Each row has a name. After each piece below comes the name of the row it's from, unless a question asks for something else. Each question is about the rows just above it. Some pieces are copies with a little noise. Places in a row count from 1.

q_456: [120 131 227 114 183 112 184]
q_542: [ 98 164  76 107 149 123 120]
q_899: [113 139 112 129 116 128 103]
q_349: [102 143 133 128  56 122 120]
q_820: [102 133 143 125 151 133 121]
q_963: [114 136 149 132 188 104 115]
asked: [120 130 226 115 182 112 184] : q_456
The row with [102 133 143] is : q_820

q_542: [162  91 242 165  98 178 135 153]
q_601: [231 166 234 165  99 173 134 150]
q_762: [226 167 102 165 101 169 134 148]
q_456: [184 121 226 165 102 170 135 150]
q_212: [161  87 244 165  98 180 135 154]
q_712: [160  86 245 165  99 181 136 155]
q_820: [175 114 228 166 100 169 134 148]
Give the next entry after [226 165 102]. : [170]
Where in the named rows is [155]? : q_712, 8
What is the next entry after [162  91 242 165  98 178]? : [135]
[228 166] begins in row and place : q_820, 3
asked: [185 122 225 164 102 169 135 150] : q_456
Row and place of [100] in the named rows: : q_820, 5

q_658: [ 93  97 159 199 198 197  57  76 180  75 182]
q_601: [ 39  35 221 164 167 169  90 144 110 146 111]
q_334: [119 125 129 243 245 245  12 116 141 115 139]
q_820: [ 57  52 204 215 214 215  40 156  98 157  98]
q_212: [150 147 111 155 153 154 100 146 144 110  18]
q_762: [111 114 141  71 190  73 185 225  30 226  32]
q_542: [179 178  79  48  46  47 208 103 155 102 155]
q_349: [191 188  68  66  65  64 189 182  74 181  75]
What is the next entry after [182  74 181]? : [75]
Row and place where [144 110 146] starts: : q_601, 8
Row and place of [191] in the named rows: : q_349, 1

q_712: [ 93 140 194  91 117 112  86 115 140 115 128 158 161  90 151 117]
q_963: [102 109 160  93  49 106 114 160  65  93  99  65 126 130  95 167]
q_820: [ 87 150  78  81 217  92 122 172 211  96 126 175 108  94  82 121]
q_601: [116 129 150 128 186 119  70 136 191 137 162 164 142 103 166 113]
q_334: [159  45  95 157  87 174 104  88  48 125  69   7 105 138 103 124]
q_658: [120 130 200  91  72 131 150  91  73 124  86 112 178 118 117 137]
q_542: [184 128 183 170 168 159 139 105 144 191 159 141 184 154 182 134]
q_456: [194  87  69 164 187 189  75  73 131 180 148  92 120 149 147  60]
q_762: [116 103  98 183 184 101 128 181 191 122 147 131  95 127 147 174]
q_212: [159  89  67 168  61 162 180  61  32 135  77  55 103 161  93 112]
q_349: [ 93 133 140 116 170  90 188 166 169 101  90 145 140 106  92 186]
q_899: [ 62 169  63 137  44  76 175 116 113  83 141 192  58 122 131 115]
Row and place where [183 184 101 128 181 191 122 147 131] starts: : q_762, 4
Give the next entry after [183 170 168 159 139 105 144]. : [191]
[167] is at row and place : q_963, 16
asked: [102 109 159  93  49 106 114 161  64  92  99  65 126 130  95 167] : q_963
Where in the named rows is [102]? : q_963, 1

q_963: [135 150 140 127 123 122  37 130 121 158 167 157 110 208 126 124 123 160
 124 125 124 124 124 122 168 122 103 160]
q_762: [186 161 144 109  97 111 188 114  98 180 237 173 105 184 104 100 106 174
 101 102 101  98  97 101 202 102 161 185]
q_712: [169 189 147 112 105 111  73 117 104 195 217 196 174 101 100 106 184 105
 104 108 106 103 103 106 206 106 121 196]
[169 189 147 112 105 111  73 117 104 195 217 196 174 101 100 106 184 105
 104 108 106 103 103 106 206 106 121 196] is in which row? : q_712
asked: [169 188 147 112 105 111  73 117 104 195 217 196 173 102 100 106 183 105
 103 108 107 103 103 107 206 106 121 196] : q_712
Row and place where [101 102 101  98  97 101 202 102 161] starts: : q_762, 19
The row with [105 184 104 100 106 174 101] is : q_762
[161 144 109] begins in row and place : q_762, 2
Give the next entry after [167 157 110]. : [208]
Row and place where [188 114  98 180 237 173 105] starts: : q_762, 7

q_334: [114 135  87 113 135 145 148]
q_601: [100  98  10  74  88 154 176]
q_820: [220 120 145 148 113 135  87]
Which row holds [135  87 113 135 145 148]? : q_334
Give the next entry after [ 74  88 154]. : [176]
asked: [220 119 147 146 113 134  87] : q_820
[113 135  87] begins in row and place : q_820, 5
Row and place of [176] in the named rows: : q_601, 7
[120 145] begins in row and place : q_820, 2

